(in the rows, 128 means zero)
D: a few groups of rows, each row roughly a mix of its group's hidden directions:
D (118 x 11):
[[179  82  78  89 138 133 145 107 122 142 119]
 [134  79 102 139 154 132 150 202 132 131 132]
 [113 142 102 125 159 146 160  81 191 142 142]
 [148 153 120 130 138 167  95  72 144 175 150]
 [209 134  93 155 109 116 111 122 132 142 144]
 [163 107 186 143 111 140 128 179 129 161 106]
 [163 120 113  80 185 129 167  99 131 105 129]
 [111 184  94 121  84 101 166 121  97 133 139]
 [121  98 164 117 121 114 149 139 169 192  96]
 [171 103 158 147 177 155 149 162 158 145 113]
 [119 115 106 199 160 128 117 145 173 105 138]
 [111 124 147 180  84 173 111 165 135 156 138]
 [ 66  94 121  64 111 139 129 139 119 113 122]
 [145 125 147  81 114  80 181 132 150 160 139]
 [146 112 150 149  85 158 101 184 111 166 123]
 [159 147  69 134 143 191 153 139 132 139 122]
 [140 143 127 159 100 185 116 140 135 127 192]
 [137 101 165 144  82 130 108 159 143 186 146]
 [ 99 138 177 106 157 127 162 129  69 112 110]
 [124 114  85 119 170 106 172  87 155 140  96]
 [160 107 104  82 119 153  89 125 161 177 126]
 [117 100 160 120 102  65 105 137 133 174 105]
 [118 149 145 125  90  76 106 131  90  88 166]
 [131  85 166 119 150  94 123  81 149 122 174]
 [149 150  76  99 124 154 119 178 122 175 128]
 [ 92 162 110 119 138 127 109  93 122  75  79]
 [ 92 127  94 151 127  78 183  95 137 114 125]
 [126 159 153  88 127 132 167 174 105 110  81]
 [126 108 150 131 158 131 142 202 168 120 101]
 [140 111 139  83 126  80 141 132  70 104  99]
 [134 144  71  76 136 152 127 164 168 130 118]
 [111 132 156 103 104 130 185 174 116 124 172]
 [124 144 153 156 137  74 177 168 108 115 102]
 [ 84 120 180 123 139 107 186 124 144 108 105]
 [125  95 129 187 109 158  85 153  91 128 118]
 [137 167 172  79 166 129 151 140 114 128  89]
 [133 159  79 107 152 122  78 124 112 126  76]
 [104 134 119 166 111 126 151 163 180 100 175]
 [145  95 173 172 127  99 161 159  96 150 113]
 [156  98 198  97 149 148 120 105 122 142 102]
 [161 142  91 134  98 162  97 157 136 184 133]
 [108 119 118 177 148 162 118 129 169  97 179]
 [118 103 130 208 166 134 115 129 153 125 149]
 [ 95 142 126 201 157 158 122 102 112 136 106]
 [150 167 132  97 150 142 195 163 127 116 108]
 [136  74 152 128 129 130 117 168 118  62 114]
 [ 89 122 102 170  95  86 103 134  83 129 149]
 [107 135 199 110 146 144 120 121 157  83 110]
 [159  80 138 114 143 147 120  99 100  65 130]
 [112 133  97 126 125 115 143 127  69  62 108]
 [173 107  81 102 165 152 160 112 154 104 126]
 [116 131 153  79  94  78 152 125  84 123 105]
 [127 101 110 100 107 100 140 197 123 159  96]
 [131  90 136 110 171  76 129  87 107  92 119]
 [135 111 138 215 140 105 126 116 132 121 159]
 [119 123 112 102 136 202 136 136  83 162 122]
 [162 113 158 170 182 159 133  91 115 117 146]
 [129 122 161 192 106 123 110  85 101 107 158]
 [ 82 160 155 126 131 115 122  88 163  96 171]
 [136 145 153 115  76 112 154 189  91 130 118]
 [117 182 142 156 178 167 124 100 148 126 153]
 [168 127 125  96 104  91  78 157  88 147 124]
 [ 73 140 127 120  96 140 157 122  68 138  97]
 [ 82 172  99 147  99 109 110 162  90 143 146]
 [184  99  91 155 160 133  90 116 108 143 106]
 [104 136 118 169 112 172  87 137 162 174 113]
 [175 125  84 107 175 176 116 114 137 141 119]
 [156 109 139 117  86  78 112 104 118 184 114]
 [117 153 126  77 167  81 111  91 135 105 105]
 [113 130  84 156  87 133 137 125  75 160  91]
 [103 174 110 158  95 112 130 171  92 161 143]
 [133  96 141 108 132  88 204 122 146 150 118]
 [147 113  67 108 156 157  96 160 110 161 134]
 [127 103 106 175  97 135  80 121 154  89 160]
 [153 100 121 182 171 159  97 139  96 134 153]
 [161 115 118 168 109  60 108 120 163 139 121]
 [ 77  76 156 154 110  82 131 119 110 141 134]
 [133 122 173 101 113  96 158 125  64 156 118]
 [ 97 129 172 104  94  62 130 105 144 124 122]
 [134 184 135 107 136 151 152 181 116 172 114]
 [135 129  60 122 134  69 114  99 117 140 109]
 [169  88 186 155 165 148 138 132 147 131 115]
 [114 118 144 137  91  90 195 129 148 144 163]
 [145 131 111  56 125 128 165 163 137 139  92]
 [177 115 150 173 183 121 102 115 150 127 147]
 [151 132  82 113 182 157 164 107 118  96 109]
 [123 144 165 114  70 136  93 140 171 164 115]
 [118 115 104 141  51  78 133 118 110 126 135]
 [162  99 154 151  99  90 122 100  99 175 151]
 [ 94 153 166  93 146 119 126 105 190 150 114]
 [164 131  62 150 107 147 133 123 137 160 171]
 [140  97 139  73 106 136 141 144  85 181 127]
 [131 127 108 134 111 109 166 212 129 121 113]
 [133 152 147  75 118 156 118 166 172 160 100]
 [120 106 154  84  76 100 133 110 168 108  99]
 [179 144 152 124 136 163 142 130 150 195 119]
 [ 95 172 149 125 154 124 143 186 134 169 110]
 [ 95  87 136 120 105  71 121 147 181 124 137]
 [108 135  62 102  78 144 130 152 154 108 128]
 [ 96 173  93 143 126 124 127  68 144 107 160]
 [125 114 143 167 137  65 127 104  93  82 118]
 [ 50 118 130 105 121 161 154 153 120 107 139]
 [110 143 118 166  75 128 184 156 115 119 155]
 [134  95 136  87 123 105 142 179  93 160  90]
 [112  92 188 156 109 120  96 162 148 103 115]
 [132 142 124 147 175 151 115 119 146  55 155]
 [106  92 115 102 148 156 158 185 106  99 150]
 [118 129 150 137 207 149 134  90 151 107 130]
 [147  80 155 157  95 114 126 127 123 142 192]
 [ 85 152 156 131  91  86 145 123 147 164  90]
 [168  90 128  83 109 120 156  75 120 107 113]
 [ 65  83 147 122 159 153 131 144 135 103 158]
 [133 117  98 161  82  96 126 142 177 115 170]
 [158 111 136 159 148  75 137 141 124  69 155]
 [162  92 139 150 100 149 124 180  75 132 120]
 [122 107 147 100 111 170 124 134 149 197 161]
 [111 133  90 183 126 172 111 102 161 138 161]
 [ 98  79 129 171 128  81 125  94 146  98 135]]
one row of each group, then the others: which group is each in?
[104 176 134 138  95 177 134 167 158 155 117]  T
[ 68  98 122 109 103 164 123 139 152 176 132]  F
[185  87 102 165 130 136 138  88 105 126 152]  A

[154 108  88 176 132 186 114 122 117 124 162]  T
[119 100  89 158 131  96  99 140 188  95 125]  F
[135 154  97 146 138 205 133 133 126 111 166]  F
[138 146 111 134 128 121  76  90 189 141  96]  F
[190  77  80 144 136 149 124 140 136 137 138]  A
[117 165 114 127  91 114 134 184 100 179 123]  A
[130  74 121 139  94  82 104  95 106 112 161]  F
[109 153 168 136 124  94 129 131 201 154 117]  F
[132 153 120 147  75 135  75 148 133 159 170]  T
[ 68 158 160 123 110  92 161 126 112 106  97]  F
[152 143  96 105 133 117 159 185 109 130  75]  F
